In the data rows, the value 128 means zero.
Each row has a hidden score. How much does it go up from the first row of each pair to the second? 20 means little or no change, 40 a big rise and 0 a big fall. The score is a weighted sum of the row's numbers plus the product of two more (or one squared), each taken from its middle value.
np.array([75, 90, 124, 108, 111, 90, 112, 54, 90, 101, 109, 106, 124])
np.array([123, 136, 158, 146, 135, 135, 133, 115, 109, 120, 116, 117, 132]) ~ 1
np.array([179, 172, 129, 138, 144, 132, 104, 105, 128, 137, 155, 147, 174])
np.array([106, 101, 115, 109, 115, 121, 114, 136, 129, 117, 133, 133, 119]) ~ 29
np.array([125, 110, 132, 144, 125, 140, 143, 150, 143, 121, 125, 113, 117])
np.array([115, 66, 59, 88, 125, 123, 120, 119, 126, 132, 142, 152, 139]) ~ 21
np.array([128, 93, 120, 91, 142, 152, 204, 130, 133, 116, 99, 58, 72])
np.array([100, 145, 155, 129, 149, 169, 161, 114, 117, 114, 151, 132, 103]) ~ 20
np.array([136, 146, 138, 170, 117, 128, 123, 136, 126, 108, 92, 85, 106])
np.array([105, 112, 156, 149, 131, 134, 117, 106, 103, 108, 119, 126, 123]) ~ 22
np.array([97, 135, 153, 141, 141, 157, 123, 120, 104, 84, 92, 97, 98])
np.array([133, 127, 133, 109, 145, 147, 147, 130, 119, 113, 109, 119, 118]) ~ 13
np.array([106, 115, 96, 88, 128, 122, 100, 100, 111, 138, 170, 182, 161])
np.array([182, 123, 103, 113, 123, 112, 87, 94, 115, 138, 167, 178, 168]) ~ 21
np.array([120, 107, 114, 109, 136, 148, 137, 114, 103, 108, 115, 103, 127])
np.array([154, 147, 138, 105, 157, 151, 131, 121, 123, 125, 145, 165, 167]) ~ 16
np.array([102, 119, 109, 101, 132, 134, 129, 112, 107, 107, 124, 142, 148])
np.array([136, 112, 118, 117, 109, 116, 126, 158, 153, 156, 165, 142, 139]) ~ 20
np.array([140, 125, 117, 110, 118, 120, 125, 135, 148, 160, 164, 170, 160])
np.array([117, 162, 143, 132, 149, 125, 139, 120, 99, 124, 123, 143, 128]) ~ 23
np.array([97, 98, 147, 140, 111, 105, 97, 89, 97, 123, 130, 135, 130])
np.array([141, 125, 93, 123, 148, 150, 160, 150, 172, 158, 156, 154, 118]) ~ 5
np.array([127, 140, 137, 141, 134, 114, 129, 168, 104, 108, 88, 112, 137])
np.array([101, 143, 139, 147, 144, 156, 116, 119, 118, 119, 118, 95, 68]) ~ 10
np.array([125, 126, 117, 105, 169, 128, 165, 130, 114, 162, 149, 163, 174])
np.array([133, 106, 87, 113, 118, 116, 138, 154, 159, 157, 143, 132, 121]) ~ 23
np.array([135, 127, 154, 145, 153, 119, 101, 101, 114, 112, 144, 138, 134])
np.array([151, 131, 117, 109, 136, 148, 163, 157, 149, 142, 143, 138, 134]) ~ 19
np.array([130, 120, 132, 126, 108, 115, 146, 159, 155, 145, 138, 143, 128])
np.array([124, 69, 39, 74, 132, 106, 105, 127, 116, 135, 144, 165, 178]) ~ 24
np.array([145, 136, 159, 176, 120, 117, 127, 135, 126, 126, 130, 144, 147])
np.array([144, 135, 147, 163, 117, 126, 148, 158, 147, 132, 118, 113, 104]) ~ 15
np.array([121, 134, 134, 126, 113, 122, 127, 115, 128, 153, 154, 150, 120])
np.array([150, 138, 157, 162, 117, 112, 123, 138, 141, 136, 133, 143, 137]) ~ 23
np.array([128, 122, 137, 144, 135, 150, 166, 151, 139, 123, 124, 117, 105])
np.array([140, 132, 128, 120, 147, 144, 130, 121, 116, 121, 132, 156, 170]) ~ 19
np.array([120, 87, 105, 105, 121, 117, 119, 116, 129, 137, 139, 140, 133])
np.array([145, 120, 155, 150, 115, 109, 94, 103, 122, 153, 169, 168, 161]) ~ 31
np.array([132, 86, 72, 103, 156, 103, 103, 109, 97, 150, 170, 172, 188])
np.array([140, 128, 119, 148, 134, 124, 103, 85, 80, 83, 86, 109, 117]) ~ 28
np.array([131, 131, 142, 143, 97, 108, 117, 141, 159, 156, 130, 107, 109])
np.array([84, 157, 129, 137, 111, 112, 125, 101, 114, 112, 119, 109, 99]) ~ 13
np.array([126, 124, 118, 124, 106, 124, 135, 180, 183, 166, 127, 109, 105])
np.array([117, 138, 131, 126, 140, 138, 125, 110, 108, 114, 115, 120, 115]) ~ 22
np.array([145, 100, 97, 97, 154, 150, 137, 110, 96, 91, 96, 116, 121])
np.array([128, 135, 130, 134, 121, 124, 144, 163, 128, 121, 127, 146, 163]) ~ 17
np.array([146, 147, 134, 132, 122, 134, 124, 139, 140, 134, 144, 155, 154])
np.array([109, 102, 124, 119, 112, 94, 112, 116, 113, 127, 132, 132, 144]) ~ 22
np.array([206, 185, 125, 128, 143, 157, 148, 134, 124, 119, 113, 96, 102])
np.array([110, 115, 157, 146, 119, 120, 102, 107, 101, 112, 120, 138, 144]) ~ 20
np.array([104, 170, 144, 153, 152, 142, 139, 111, 107, 112, 128, 99, 142])
np.array([118, 125, 140, 139, 103, 99, 107, 122, 149, 155, 132, 110, 97]) ~ 28
np.array([123, 121, 121, 110, 120, 124, 154, 148, 157, 161, 153, 145, 138])
np.array([108, 116, 136, 144, 103, 87, 121, 112, 127, 132, 123, 129, 138]) ~ 37
np.array([110, 140, 160, 147, 125, 109, 78, 78, 87, 104, 148, 180, 167])
np.array([114, 121, 136, 137, 129, 121, 121, 113, 109, 125, 131, 145, 136]) ~ 22
np.array([111, 152, 163, 134, 145, 148, 151, 109, 108, 108, 108, 112, 119])
np.array([152, 153, 126, 120, 134, 153, 166, 172, 171, 149, 126, 105, 91]) ~ 23
np.array([107, 116, 106, 101, 121, 114, 114, 121, 130, 145, 158, 167, 153])
np.array([144, 125, 139, 125, 127, 129, 123, 168, 180, 161, 164, 121, 106]) ~ 26
np.array([121, 143, 132, 163, 105, 141, 103, 163, 154, 169, 133, 126, 133])
np.array([129, 69, 57, 76, 124, 115, 111, 111, 118, 131, 145, 165, 164]) ~ 18
np.array([113, 108, 136, 122, 113, 123, 155, 164, 165, 154, 141, 136, 116])
np.array([128, 121, 135, 134, 108, 115, 143, 164, 165, 150, 127, 108, 109]) ~ 21
np.array([127, 121, 157, 154, 100, 93, 100, 109, 112, 135, 154, 160, 138])
np.array([149, 130, 121, 114, 131, 136, 154, 170, 173, 158, 141, 128, 117]) ~ 16
np.array([123, 100, 91, 124, 123, 107, 121, 121, 104, 112, 113, 130, 154])
np.array([169, 109, 105, 104, 148, 144, 138, 142, 147, 150, 145, 137, 123]) ~ 19
np.array([124, 128, 135, 138, 114, 116, 145, 161, 155, 149, 117, 108, 102])
np.array([103, 115, 146, 154, 109, 123, 108, 149, 142, 120, 130, 116, 98]) ~ 28
np.array([110, 113, 84, 93, 146, 116, 141, 138, 118, 155, 144, 164, 150])
np.array([104, 110, 105, 114, 121, 103, 106, 96, 86, 101, 112, 136, 163]) ~ 23
np.array([126, 152, 128, 157, 119, 121, 106, 116, 119, 122, 99, 97, 101])
np.array([169, 129, 124, 113, 140, 126, 107, 113, 132, 152, 148, 154, 148]) ~ 18
np.array([124, 102, 79, 127, 157, 161, 129, 96, 102, 86, 96, 112, 104])
np.array([174, 164, 128, 138, 141, 123, 52, 76, 99, 95, 162, 195, 166]) ~ 14
np.array([122, 131, 135, 133, 136, 145, 131, 140, 159, 155, 156, 153, 129])
np.array([123, 138, 140, 135, 119, 126, 126, 123, 122, 130, 139, 143, 124]) ~ 21
np.array([92, 132, 131, 133, 111, 101, 101, 92, 102, 106, 119, 135, 128])
np.array([145, 86, 86, 101, 164, 162, 153, 144, 120, 118, 118, 113, 128]) ~ 26
np.array([103, 107, 144, 136, 122, 122, 105, 105, 105, 112, 131, 144, 141])
np.array([127, 141, 138, 127, 140, 143, 142, 131, 114, 102, 97, 112, 117]) ~ 20
np.array([115, 140, 116, 148, 121, 118, 119, 153, 149, 134, 105, 98, 107])
np.array([148, 142, 138, 181, 136, 138, 136, 150, 111, 125, 126, 131, 148]) ~ 23
np.array([159, 141, 125, 113, 116, 131, 143, 152, 163, 165, 150, 129, 112])
np.array([142, 93, 103, 103, 114, 113, 121, 143, 137, 144, 144, 147, 139]) ~ 23
np.array([103, 115, 92, 94, 121, 93, 108, 136, 137, 177, 173, 175, 161])
np.array([169, 122, 79, 113, 148, 135, 120, 113, 88, 90, 90, 108, 125]) ~ 30
np.array([153, 112, 103, 103, 149, 151, 142, 127, 114, 104, 101, 114, 115])
np.array([60, 137, 103, 153, 119, 103, 115, 117, 131, 109, 97, 91, 92]) ~ 14
np.array([132, 113, 98, 102, 134, 144, 152, 130, 121, 112, 118, 130, 121])
np.array([148, 171, 136, 129, 142, 153, 169, 154, 128, 125, 132, 143, 146]) ~ 20
np.array([131, 90, 105, 95, 109, 113, 122, 138, 152, 161, 159, 152, 132])
np.array([111, 90, 100, 94, 119, 124, 91, 110, 148, 117, 124, 132, 109]) ~ 23
np.array([133, 133, 138, 131, 127, 145, 155, 150, 126, 115, 110, 116, 117])
np.array([160, 7, 134, 38, 169, 168, 145, 137, 116, 128, 134, 148, 158]) ~ 29
np.array([130, 62, 99, 90, 124, 125, 142, 115, 118, 121, 132, 144, 157])
np.array([129, 131, 139, 136, 108, 119, 133, 146, 154, 149, 138, 136, 123]) ~ 12
np.array([132, 110, 100, 127, 114, 128, 123, 154, 157, 154, 167, 116, 146])
np.array([106, 121, 109, 97, 146, 134, 123, 107, 100, 103, 116, 136, 150]) ~ 22
np.array([125, 111, 123, 122, 126, 133, 151, 155, 145, 134, 113, 110, 104])
np.array([177, 150, 120, 120, 135, 142, 152, 158, 159, 152, 139, 133, 125]) ~ 17
np.array([141, 155, 184, 174, 130, 115, 90, 77, 86, 110, 146, 159, 141])
np.array([135, 70, 97, 96, 121, 126, 133, 131, 135, 139, 147, 162, 155]) ~ 16
np.array([164, 157, 125, 126, 113, 120, 103, 100, 123, 159, 181, 171, 132])
np.array([104, 148, 143, 134, 112, 101, 97, 102, 116, 129, 137, 135, 118]) ~ 20
np.array([129, 137, 129, 136, 148, 141, 143, 139, 110, 109, 95, 113, 130])
np.array([126, 131, 146, 135, 111, 107, 116, 113, 121, 144, 153, 153, 130]) ~ 18
np.array([100, 105, 101, 104, 123, 142, 137, 119, 107, 118, 134, 128, 147])
np.array([102, 98, 178, 157, 105, 97, 108, 126, 135, 132, 127, 116, 117]) ~ 27
np.array([112, 138, 133, 117, 146, 141, 132, 110, 106, 113, 107, 119, 118])
np.array([102, 105, 127, 123, 119, 111, 99, 94, 95, 104, 116, 139, 155]) ~ 23
np.array([106, 140, 143, 136, 115, 106, 103, 95, 105, 112, 129, 144, 146])
np.array([138, 124, 108, 119, 145, 155, 129, 134, 119, 106, 128, 110, 142]) ~ 28
np.array([160, 141, 102, 122, 126, 131, 146, 150, 154, 164, 151, 134, 119])
np.array([134, 109, 125, 136, 123, 135, 154, 127, 123, 101, 149, 110, 159]) ~ 24
np.array([108, 135, 103, 140, 136, 147, 129, 100, 89, 82, 89, 97, 100])
np.array([132, 129, 131, 126, 133, 157, 178, 163, 147, 138, 134, 135, 127]) ~ 15
np.array([127, 147, 141, 133, 122, 139, 148, 148, 151, 141, 126, 132, 128])
np.array([132, 118, 145, 156, 101, 100, 116, 122, 116, 119, 127, 130, 138]) ~ 27
np.array([189, 141, 117, 115, 130, 125, 110, 112, 117, 121, 135, 160, 173])
np.array([137, 103, 112, 110, 110, 93, 117, 131, 128, 126, 124, 132, 140]) ~ 20
np.array([135, 138, 138, 143, 126, 118, 108, 117, 115, 122, 135, 155, 165])
np.array([127, 121, 143, 135, 107, 109, 127, 156, 180, 169, 129, 101, 95]) ~ 24
np.array([115, 113, 141, 136, 110, 114, 109, 153, 181, 156, 137, 112, 86])
np.array([142, 140, 175, 165, 119, 114, 111, 105, 127, 150, 167, 160, 161]) ~ 37
np.array([80, 146, 105, 129, 112, 127, 132, 114, 94, 87, 84, 91, 100])
np.array([129, 127, 137, 135, 118, 124, 142, 156, 157, 154, 138, 127, 112]) ~ 12
np.array([118, 150, 132, 121, 136, 145, 149, 130, 112, 103, 95, 104, 102])
np.array([100, 174, 150, 130, 155, 170, 164, 133, 101, 91, 87, 94, 98]) ~ 30
np.array([109, 134, 142, 127, 108, 113, 137, 167, 155, 145, 126, 119, 118])
np.array([115, 151, 153, 138, 130, 130, 137, 150, 138, 117, 107, 108, 103]) ~ 23
np.array([112, 103, 104, 105, 123, 108, 96, 102, 109, 110, 113, 130, 140])
np.array([122, 114, 113, 110, 121, 124, 122, 119, 123, 123, 126, 134, 131]) ~ 19
np.array([104, 114, 174, 132, 126, 128, 40, 42, 109, 85, 162, 198, 129])
np.array([84, 129, 154, 151, 158, 141, 109, 93, 97, 100, 114, 137, 136]) ~ 20
np.array([142, 126, 123, 105, 145, 162, 178, 169, 145, 121, 105, 109, 106])
np.array([115, 154, 136, 126, 125, 116, 153, 151, 147, 117, 94, 116, 92]) ~ 9
np.array([152, 103, 89, 105, 120, 119, 126, 130, 129, 121, 114, 126, 124])
np.array([122, 139, 137, 136, 135, 139, 126, 117, 110, 113, 122, 137, 134]) ~ 19
np.array([127, 114, 113, 98, 103, 95, 116, 134, 153, 161, 152, 161, 156])
np.array([121, 137, 138, 130, 137, 146, 152, 147, 141, 143, 138, 135, 126]) ~ 23
np.array([150, 118, 124, 108, 146, 149, 146, 142, 149, 154, 151, 148, 138])
np.array([120, 110, 97, 111, 123, 134, 102, 121, 118, 127, 115, 128, 142]) ~ 25
np.array([159, 103, 95, 96, 114, 115, 124, 128, 144, 160, 165, 161, 134])
np.array([129, 103, 109, 103, 108, 110, 128, 144, 153, 154, 145, 140, 128]) ~ 19
np.array([123, 119, 146, 159, 105, 100, 104, 122, 130, 127, 131, 122, 127])
np.array([120, 126, 145, 141, 103, 102, 115, 148, 165, 149, 124, 110, 102]) ~ 14
np.array([88, 132, 115, 123, 138, 133, 77, 86, 85, 75, 92, 97, 96])
np.array([128, 134, 142, 139, 119, 123, 125, 134, 132, 126, 139, 156, 162]) ~ 4
np.array([162, 114, 92, 100, 144, 135, 128, 127, 133, 140, 144, 148, 143])
np.array([200, 174, 135, 132, 137, 128, 112, 110, 107, 116, 136, 164, 175]) ~ 18
np.array([137, 114, 144, 116, 144, 138, 113, 128, 149, 131, 154, 138, 138])
np.array([98, 158, 128, 128, 132, 122, 103, 90, 84, 86, 81, 104, 109]) ~ 22
np.array([133, 128, 142, 158, 127, 122, 128, 146, 150, 144, 147, 117, 136])
np.array([132, 122, 155, 159, 103, 114, 142, 120, 132, 126, 133, 122, 127]) ~ 30
np.array([185, 182, 99, 120, 172, 125, 160, 159, 130, 179, 151, 148, 142])
np.array([136, 122, 114, 112, 102, 109, 122, 154, 182, 177, 153, 129, 108]) ~ 23
np.array([117, 114, 129, 124, 108, 110, 126, 129, 126, 133, 135, 134, 138])
np.array([116, 142, 141, 137, 104, 109, 124, 150, 155, 111, 98, 91, 104]) ~ 21
np.array([144, 128, 111, 123, 113, 125, 149, 162, 149, 132, 147, 100, 116])
np.array([180, 163, 124, 123, 145, 152, 164, 144, 141, 138, 131, 117, 115]) ~ 13
np.array([129, 107, 142, 148, 141, 150, 129, 140, 137, 117, 119, 99, 94])
np.array([112, 138, 130, 126, 130, 114, 109, 84, 97, 117, 130, 140, 135]) ~ 15
np.array([143, 130, 128, 154, 126, 137, 149, 151, 133, 107, 96, 93, 108])
np.array([120, 139, 141, 131, 111, 118, 137, 150, 146, 115, 95, 99, 110]) ~ 18
np.array([130, 132, 168, 143, 143, 105, 98, 95, 113, 157, 183, 189, 188])
np.array([122, 146, 142, 135, 133, 136, 143, 147, 132, 112, 104, 111, 110]) ~ 16
np.array([118, 127, 147, 148, 112, 127, 142, 150, 134, 129, 123, 119, 115])
np.array([104, 104, 144, 140, 109, 119, 107, 128, 133, 129, 132, 124, 111]) ~ 23
np.array([142, 176, 164, 140, 139, 149, 137, 151, 146, 127, 112, 125, 132])
np.array([144, 140, 124, 97, 120, 135, 146, 117, 105, 115, 131, 165, 176]) ~ 19
np.array([120, 109, 116, 95, 155, 147, 130, 107, 95, 91, 95, 114, 120])
np.array([197, 137, 120, 113, 145, 142, 140, 144, 147, 147, 140, 135, 122]) ~ 13
np.array([122, 139, 138, 152, 134, 101, 85, 119, 101, 142, 141, 136, 137])
np.array([146, 163, 136, 133, 157, 153, 120, 132, 156, 154, 131, 129, 127]) ~ 19
np.array([133, 115, 115, 108, 110, 110, 114, 124, 134, 151, 165, 170, 156])
np.array([109, 141, 134, 149, 101, 125, 92, 136, 118, 125, 111, 129, 143]) ~ 26
np.array([126, 125, 135, 133, 100, 107, 121, 158, 181, 171, 152, 122, 94])
np.array([118, 137, 141, 126, 139, 134, 100, 82, 93, 102, 124, 142, 134]) ~ 24
np.array([125, 111, 93, 103, 118, 129, 156, 141, 148, 137, 122, 114, 103])
np.array([130, 133, 134, 133, 108, 125, 161, 155, 128, 126, 134, 147, 144]) ~ 21
np.array([125, 122, 116, 120, 123, 135, 145, 139, 133, 117, 120, 115, 117])
np.array([107, 68, 102, 97, 113, 124, 92, 139, 157, 164, 187, 155, 122]) ~ 25
np.array([117, 148, 129, 152, 126, 110, 90, 123, 104, 134, 131, 144, 148])
np.array([199, 160, 130, 124, 136, 126, 104, 110, 130, 157, 163, 164, 152]) ~ 20
